In the rows, zero is written as 128.
Rotation paths and how fast each direction turns (degrees per step)
Each turn is a multiple of 5 degrees from 10 to 175, or 0.
Each row of a path follows its step; steps can be skipped.
path 1
step 0: 96	129	120	111	109	137	113	111	115	150	135	135	136	119	133	140	134	123	128	118	137	107	157	123	136	113	114	102	150	119	136	115	145	110	130	123	148	154	107	147	121	127	129	116	107	109	143	114	122	99	140
step 3: 113	124	124	90	139	155	116	119	150	145	147	109	145	159	118	134	127	122	135	135	134	113	128	134	155	129	135	135	124	124	147	146	109	121	159	121	139	130	123	161	114	128	129	123	142	135	120	116	125	117	154
step 12: 104	142	108	117	103	132	109	117	131	147	143	131	120	130	122	135	151	122	161	111	114	105	146	122	125	95	125	125	134	114	120	111	147	137	126	139	141	113	111	150	105	130	150	131	106	110	127	122	118	131	142
step 13: 119	158	124	98	121	151	117	117	113	153	151	119	119	120	134	133	159	128	115	115	147	137	155	148	143	128	125	110	132	135	132	111	138	113	131	110	146	132	119	117	126	131	152	124	100	108	131	124	104	132	131
step 14: 127	139	134	115	132	137	147	148	124	168	160	137	141	130	137	153	154	107	102	144	116	142	156	168	130	122	123	128	135	130	119	124	128	139	138	117	134	145	144	126	125	126	117	135	127	141	119	126	118	144	138
step 16: 96	140	123	120	114	136	124	121	124	162	132	130	137	141	116	106	129	125	124	141	127	124	132	118	156	138	140	109	148	115	147	148	118	114	142	132	131	121	107	157	107	146	163	128	125	143	129	125	127	116	160
step 18: 121	136	127	111	138	158	112	137	115	152	137	127	139	140	118	125	149	146	123	118	97	108	132	148	117	96	129	125	131	147	111	108	143	116	129	100	127	130	119	114	106	120	118	112	111	114	141	127	105	124	140
step 23: 86	119	145	108	135	139	111	112	133	158	134	118	145	156	133	131	129	134	137	133	118	113	147	127	142	109	137	136	134	146	123	139	131	117	124	100	97	124	114	128	113	133	119	104	125	159	124	131	114	131	125
130	126	130	126	128	133	129	125	133	130	124	138	122	129	131	139	125	124	127	126	125	131	133	130	123	124	121	121	121	133	134	121	129	131	133	125	128	123	126	122	130	130	132	130	126	120	130	129	127	127	126 | 60
134	121	135	125	129	129	125	123	124	129	124	128	120	127	123	127	128	137	127	132	126	126	129	130	137	127	133	128	129	130	133	129	133	118	124	133	133	132	122	119	126	124	130	131	127	129	133	131	124	132	130 | 135
131	133	134	122	131	132	128	120	123	129	128	133	128	131	135	126	129	132	137	130	128	128	125	121	121	124	126	126	129	129	117	125	131	124	128	132	125	129	127	133	136	133	129	122	125	128	128	131	123	134	129 | 65
126	125	129	124	137	120	125	129	125	124	125	129	124	130	129	132	128	130	125	125	132	132	130	128	128	121	135	134	126	115	127	123	127	122	132	125	133	125	129	130	127	130	128	120	128	126	125	128	123	118	123 | 145
133	126	134	134	128	122	131	135	126	132	132	127	133	132	133	130	129	137	125	132	126	127	132	127	128	126	126	127	128	124	124	117	123	135	134	132	127	132	126	119	128	129	121	127	127	131	134	124	131	130	129 | 110
130	131	123	130	130	135	130	128	126	126	125	130	130	124	122	125	138	131	120	134	140	135	120	131	127	125	125	126	128	125	125	120	132	128	127	128	125	130	123	126	121	131	131	131	129	128	125	126	129	131	121 | 90
127	134	122	128	129	128	131	125	125	128	135	127	119	127	134	124	132	137	129	131	119	129	124	127	126	133	133	123	126	127	129	126	130	130	129	120	130	127	131	125	132	129	138	130	134	133	133	129	134	120	125 | 125
